128 stands for zero in the data rows.
What is the hidden score of each row? Scores go from 0 to 15, and 7 is about the middle.
[145 255 118 100 206 146  97  81]: 3
[102  84  95 164 122 126 105 114]: 3
[160 152  69 118 136 155  97 142]: 6
[101 105  91 125  89 143  96 121]: 8
[116 127 137 149  96 106 185 198]: 9
[116 119  95 141  97 138 102 212]: 12
[105  91 150 151 128 101 239 154]: 4
[161 170 102  98 132 175  78 116]: 10
[172 109  72 120 127 166  91 122]: 6
[ 94  78 203 131 113  87 125  99]: 7
[156 171 140 103 108 112 108  98]: 7
[153 119 133 100 189 147 234  85]: 1
[ 92 132 112 138 112 173 130  89]: 9
[100 183 140 153 138 144  93 146]: 10
[188 178 136 116 147 106 120 138]: 5
[112 149 110 154  92 110  79 162]: 8
[104  93 203 152 128  81 115 148]: 7
[186  93  93 118 121 102 140 121]: 1
[181  79 104 120 224  89 175  86]: 0
[100 141 114 126  85 128  79 133]: 10
[ 91  96 164 134 104 111 255  94]: 4
[ 98 166 107 124  92 177 131 148]: 14
[151 133 169 106 167 106 134  70]: 2
[112 113 145 150  93 133 160 213]: 13
[112  92 150 153  90 110 145 162]: 9
[ 94  94 171 127 116 135 231 112]: 8
[157 255 102 100 131 191  90 113]: 13
[103  70 131 162 112  77 202 123]: 0
[135  67 129 109 157 108 149  79]: 0
[171 156  91 115 132 148  77 151]: 8
[ 95  81 144 129 105  86 205  95]: 2
[ 97 154 131 156 135  91  96 147]: 4
[ 89 137 106 134 102 146 135  92]: 7
[187 115  96 109 148 119 140 142]: 2
[144 121  96 104 180 248 122  67]: 10
[ 93  84 200 133 113  79 113  97]: 6
[ 99 113 146 131  81 115 203 131]: 8
[100 144 181 118  88  83 106 163]: 11
[ 97 112  98 157 129 145 108 150]: 7
[111 107  83 150 102 144  92 219]: 11
[155 125  90  98 231 255 119  77]: 8
[101 101  95 131  90 154  95 131]: 10
[ 99 202  99 129  87 172  99 117]: 13
[168 137 105  97 107 166 145  91]: 8
[157 154  85 123 228 174 133 106]: 1
[187 123 125 113 147 108  94 134]: 4
[164 104 116  97 109 187 137  95]: 11
[172 121 171 119 243 112 116 109]: 0
[161 178 108 102 122 194  79  84]: 12
[173 120  84 121 212 219 109  80]: 5
[167 255  99  98 118 177  84  85]: 11
[ 97 107 184 120  88  94 101 166]: 12
[ 88 130 109 139 108 145 145  95]: 6
[ 93 109  97 126  89 170 100 167]: 14
[102 150 218 157 128  87 142 147]: 9
[120  84 135 155  90 140 159 157]: 10
[198 167  69 119 129 191  96 111]: 8
[178  94 140 114 250  99 111 106]: 0
[157 127 133  97 123  97 104 110]: 4
[168 113 148 123 186  77 117  91]: 0
[112 118  88 149  98 151  94 205]: 12
[169 161  84 129 207 152 121  86]: 0
[161  69 127 121 202 121 153 106]: 0
[109 107 198 124  88 101 121 122]: 11
[102 116 138 131  87 113 186 128]: 7
[ 98  90 176 125  84  93 104 129]: 9
[ 98 158 126 156 137  89  93 156]: 4
[175 108 183 116 231 115 129 100]: 0
[118 123 182 151  90 102  97 168]: 12
[ 99 140 100 165 117 123 122 120]: 4
[154 129  78  97 128 240  93 106]: 14
[ 89 115 123 136 109 117  88  90]: 5
[184 145  84 120 127 130  76 114]: 4
[ 98 171 137 154 126 142  95 138]: 10
[ 96 133 211 132 105  90 120  99]: 9
[160 161 163 120 202 104 153 108]: 0
[182 117 138 113 129  98  95 156]: 6
[105 119 157 124  86  79 101 128]: 7
[151 152 175  97 201 104 148  82]: 1
[ 94 122 163 127 119 105 249 112]: 4
[146 255 118 100 205 156  99  80]: 4
[158 108 164 105 171 117 126  72]: 2
[ 95 161 120 122  89 138  82 153]: 12
[103 100  91 128  90 148  92 122]: 9
